One turning vector, and how many ticks it has turned:
The counts run from 0 to 246.
[  3  10 -10  22   5 -11  -5  -4  27  10  31  -5  19  31 -11  53  -3  39
   6  -1  33 -10 -23 -37  33  -7   1   7 -23   1 -23  -9  18 -13]  183
[-19   1   1  12  -5  13 -12  57 -38   0  19  11   1  32   5  15 -35  -1
  -8  -4   6  -3   6  -3  38 -22  51   1   1 -20  -9  -4  11   2]  138
[ -8  -2  20  28  -8   0  -2   6 -20  27  15  39   5  31   0  57 -35 -21
   0   5  15 -11 -11  20   9 -21 -12 -28 -29  -9 -16   0   7   3]  112
[ 20  18  19 -14  10  14   5  27 -28 -10  31 -17  24 -12  20  25  -4   4
  15  23  11 -43  19  -2   6 -17  42  -6  -9 -21 -10 -39  21 -14]  63
[  3   9  30  11  -2 -22  12  -1  20   6  -9  23   8  42  -7  57   2  33
 -11   0  35 -10  -2 -22  20 -33  15  -8 -19  -2  -1 -15 -10  24]  1
[  7  19  10  15 -35  16  14  38 -25 -32  20   2   0  24  14  37  -4   0
  34  16   2  -8  11 -13  28 -18  23   0 -25 -41 -10 -18   4   1]  243
[-18  17  -8   4 -14  27  12  17 -17 -24  13  -5 -28   7  -3  50 -13  23
   3  -7  41  -1  14 -20  41  13   8 -17 -43  -2 -16   6  19 -26]  219
[  0  26  27 -10  13  15   5   2   6   1  27  16  -7 -32 -28  44 -10  23
  -2  -6  26 -15  23 -11   5 -33  18 -34 -18   7 -32  20  -2 -21]  210
[  4  -5  14   2  -7   7  21 -18 -24 -10  10  27 -25  11  12  59   0  27
   1   9  35  -8   0  -3   9 -15  13 -46 -36  -6  -4   3  22   8]  217
[ 21  33  -1  -8  -4  -7   1  35  18   4  22  -6  34   0   3  44 -15  28
  17   3  15 -23   5 -31  14 -23  38   6  13 -11  16 -15  24  19]  168
[ 11  17  24   3   6  21  13  11 -12   4  36  -9  -8 -29 -11  31 -13  23
  -7 -15  -3 -16  24   6  34 -23  41 -44  -7  -2 -33  19  -3 -20]  34
[ -7   5  -3  -7 -21 -19  -8  31 -27  10  -5 -23   7   8   8  55 -38  21
   8  -3   7 -20 -11 -31  48  19   5   5 -19   7 -12 -21  -2  -3]  154
[ 16 -21   3 -15 -16   0  26   2 -14 -12  23  13 -16 -15   0  58  12  56
  -3  11  10  -7 -10 -17   7 -17  25 -24 -24 -14 -15   4  -1   9]  41
[ -3 -14  19  18  -2  13  10  -8 -11   2  38  40  10  12 -17  62   7   9
  -1   5  25  -2  22 -19  12 -20   6 -47 -27  -6 -16   5   3  -4]  212
[-14  25   4  -4 -17   7 -17   8  29  20  15  -5  18 -13 -32  16 -10  36
 -23   3  25 -28  -7 -29  40 -30   6  -8 -20  14 -26  -3   5 -42]  185
[-17  10   8 -16  11   9  12  55 -18   1   8  17   4  -7  23  57 -39  -3
  -4 -18  14 -22 -10  12  -6 -13  36  -8  -8 -10   8  -2  23  21]  128
[ 20  24  32 -10   0 -14  14   7 -27   7  24 -12  15 -21 -16  48   5  17
  12  30 -14 -12   5 -18   0 -32  -7 -22 -10  -6 -30   7  -1 -28]  70
[ -5  45   6   6  22  -1  25  16  10  -3  23  -9  15  -1  12  60 -16  -8
   6  14  14 -27 -16   5  -7 -29  -7  -1 -12  -7   2   8  52 -21]  93
[ -5   0  -1   9 -14   3  14  18  -6  18   5  33 -23   9  22  68 -33   3
  10   2  14  -9 -32  12   2 -24  -6 -13 -37  -8 -15  17  23  12]  117
[  5  28  10   1 -31  21  12  23  -3   2  -6 -38   0  -7 -10  35 -21  16
  10  27  31   1   0 -28  28 -20  -7  14 -29 -11 -13 -18  18 -35]  79
[-38  12 -17  -2 -20  -1   5  65 -13  -6  21  26   6  12  -7  50  -8  -2
  -5  -3  -8 -12   8 -17  14 -22  15  -9   3 -24  13  27  16  12]  132
[-29   5  -8   7 -16  17   2  38   0  12  -4   0 -13   0   3  63 -39   0
   2 -22  18  -1 -17 -18  18  -4 -18   8 -35  -9 -29  15  -4 -31]  119
[-31   0  -8 -12 -30  14   1  57  15  20   1  35  -5 -14   1  35 -21   9
 -17   2  -5 -11 -13  -4   5 -45  -6 -24 -19 -10 -16  16  15 -13]  121
[  9  21  49  -6  11  -6  27  18 -43 -13   8 -21  -4   1  16  31  -5   3
   2  17 -18 -19  15   8  24 -21  24 -29 -20 -12 -36  -6  -9 -14]  240
[-23 -10   0 -16 -18  17   3  55 -12  13   1  31   6  -3  24  43 -26  -5
 -10   0  21 -27   1  11   3 -28  30 -17 -11 -12  18 -10  25  20]  127
[ 11 -10   1  10 -19  41   9  23 -14 -17  27   2  -4   6  -1  30 -21  20
   5  -2  29  -2  21  -9  43  -3  53 -17 -15 -23 -16 -15   7  -9]  38
[-23  19  -2   8 -29   3  -4   1  24  15  10  14   3 -11  -4  46  15  11
 -15   7  12 -54  28 -34  31 -16 -14 -16  -8  12 -11  13   8 -18]  196
[ -6   3  -9 -15 -16  27  -7  33 -17 -20  27 -13  -1 -27 -38  31  -9  36
  -5  -2  14 -11   8 -30  28   1  26 -26 -28  -7 -19  -4   2 -37]  44
[ -5  -1  -2 -30 -22  19  -4  25 -18  -8  21   8   5 -38 -31  30  -1  44
 -17  10   1 -18   6 -16  15 -24  22 -41 -27   1 -18   5   8 -26]  45
[-23  20   1 -12 -31  29  10  13  -5 -14   7  -5 -37 -18 -14  38  -9  33
 -14   5  18  -4  13 -25  34 -11   8 -21 -40   0 -16  12  17 -37]  220
[-12 -13  11  -3 -17  13  15  27 -26  -2  18   1  26   6   7  28  30   4
  -9  40   0 -35  25 -19  26 -31  12 -12  -4 -19 -20 -35  -3 -18]  61
[ -3  41  -1   3 -11   6  13  20  -2  -2   8  10  15   2  14  50  -7  -3
   1  25  18 -29 -10  -5  -6 -38  -8  -1 -13  -3  26  -3  60  -9]  92
[-12  -1  -2  -9   0  -6  31  17 -36 -26   9 -35   1  -4  12  56  10  33
   4   9   2 -33   0 -22  37  10  -1  -2 -19   1 -23  -9  14 -26]  54
[ 18  -2  17  32 -20  -2   7   7 -25   5  39   4  29  17 -13  43  11  -6
  26  40   1   3  12 -27  26 -22 -12 -22 -10 -11 -24 -17  14 -20]  72
[  1   6  23  11  -7  -8  -9  -3  14  12  -1  29  -3  11   7  34 -14  30
 -29   0  11 -24 -18  13  32 -32  23 -49 -31  20 -11  -9  20  12]  11
[  7 -33  27  14  -4   5  22   0 -15   2  24  22  -9  12   7  46  16  27
  -6   2   7  -8  18  -1  31 -19  27 -42 -12 -11 -26  -2 -12   2]  36
[ -8  45   5 -15  23  -8   7  26 -31 -30  28 -10  10 -23  10  49   1   5
  17   0 -11 -34   4  -7  -6  -1  18 -26 -18  -6 -27   1  10 -25]  234
[ 13  28  21 -18  15 -30  15  13   3  26   7 -24  23  -8 -20  64  -3  38
  -4  -5  -3 -15   5 -33  13 -26   9   2  14  11 -10   6  -8  -2]  170
[ 10  32  37  -1   4  11  12  33 -37 -21  28  -6   5  -3  17  25 -13 -12
   5   6 -12 -23  23  12  19 -20  37 -33 -13 -12 -31  -7  10 -15]  239
[-20  28  10  32  -7  15   3  33  12   5  26  19  19  17   0  31  -2 -19
  -5  22   9 -26   0  -5  16 -55  -2  -3  -2 -12  -2  -1  30 -24]  97
